a = ((36, 16, 39, 35, 45, 40, 34, 33, 43, 45, 41, 46), (35, 90, 46, 33, 29, 44, 51, 49, 42, 41, 27, 41), (39, 88, 43, 39, 30, 25, 53, 53, 30, 36, 60, 41), (41, 26, 42, 44, 43, 34, 34, 47, 36, 42, 38, 37), (41, 21, 43, 33, 44, 46, 52, 46, 28, 47, 36, 34), (30, 53, 44, 38, 37, 45, 25, 56, 38, 35, 43, 57), (46, 77, 43, 39, 32, 42, 51, 34, 37, 42, 43, 35), (41, 0, 47, 35, 48, 35, 49, 45, 40, 40, 37, 41), (38, 21, 49, 35, 44, 42, 23, 40, 29, 43, 49, 44), (31, 24, 34, 44, 43, 32, 32, 52, 29, 49, 33, 47), (37, 7, 36, 40, 47, 38, 35, 42, 52, 38, 38, 38), (36, 20, 56, 36, 44, 46, 44, 43, 41, 39, 39, 36), (38, 45, 49, 43, 39, 30, 35, 33, 35, 38, 45, 40), (37, 49, 28, 48, 38, 40, 36, 37, 45, 24, 40, 40), (42, 12, 37, 44, 46, 36, 35, 35, 45, 41, 45, 36), (48, 5, 46, 25, 47, 71, 39, 39, 31, 37, 39, 52))
Rows and columns are counted from 1.
(1, 1) = 36
(14, 8) = 37
(7, 11) = 43
(7, 10) = 42
(1, 4) = 35
(14, 3) = 28
(9, 11) = 49
(5, 4) = 33
(10, 3) = 34
(10, 4) = 44
(11, 7) = 35
(2, 10) = 41
(2, 8) = 49
(3, 9) = 30
(12, 6) = 46
(13, 10) = 38
(11, 9) = 52
(15, 5) = 46
(13, 7) = 35
(2, 7) = 51
(6, 9) = 38
(9, 9) = 29
(14, 5) = 38
(5, 6) = 46
(7, 2) = 77
(4, 3) = 42
(12, 4) = 36
(16, 5) = 47
(5, 2) = 21
(8, 4) = 35
(2, 6) = 44
(5, 12) = 34
(11, 8) = 42
(13, 4) = 43
(14, 10) = 24
(12, 7) = 44

M =
2.1 0.0 -16.4 -3.3 17.1
6.9 -5.9 -40.0 -12.5 0.0
12.2 -21.9 20.0 -6.4 -6.3
21.6 0.0 26.9 -11.3 13.9
-17.5 5.6 -34.1 5.7 -34.7
8.2 0.0 32.7 -1.7 -8.3
0.0 -7.3 24.6 -8.0 29.8
0.0 0.0 1.3 -11.0 0.0
15.2 -22.2 0.0 -8.9 -1.1
-9.7 0.0 11.7 10.2 9.8
0.8 0.0 4.8 1.5 22.1
-14.1 25.8 -41.6 4.0 1.7
0.0 -4.4 55.2 0.0 4.6
0.0 4.1 18.4 0.0 29.4
Rows and columns are counted from 1.
(1, 1)	2.1
(12, 3)	-41.6
(5, 1)	-17.5
(10, 2)	0.0
(8, 3)	1.3
(2, 2)	-5.9
(11, 2)	0.0
(11, 1)	0.8
(2, 5)	0.0
(10, 5)	9.8
(2, 3)	-40.0
(12, 2)	25.8
(4, 1)	21.6
(12, 1)	-14.1
(8, 2)	0.0
(1, 5)	17.1
(9, 1)	15.2
(7, 4)	-8.0
(7, 2)	-7.3
(4, 3)	26.9
(5, 4)	5.7
(6, 4)	-1.7
(5, 5)	-34.7
(1, 3)	-16.4
(5, 2)	5.6
(10, 3)	11.7
(3, 3)	20.0
(14, 3)	18.4
(7, 5)	29.8
(7, 3)	24.6
(6, 1)	8.2
(5, 3)	-34.1
(7, 1)	0.0
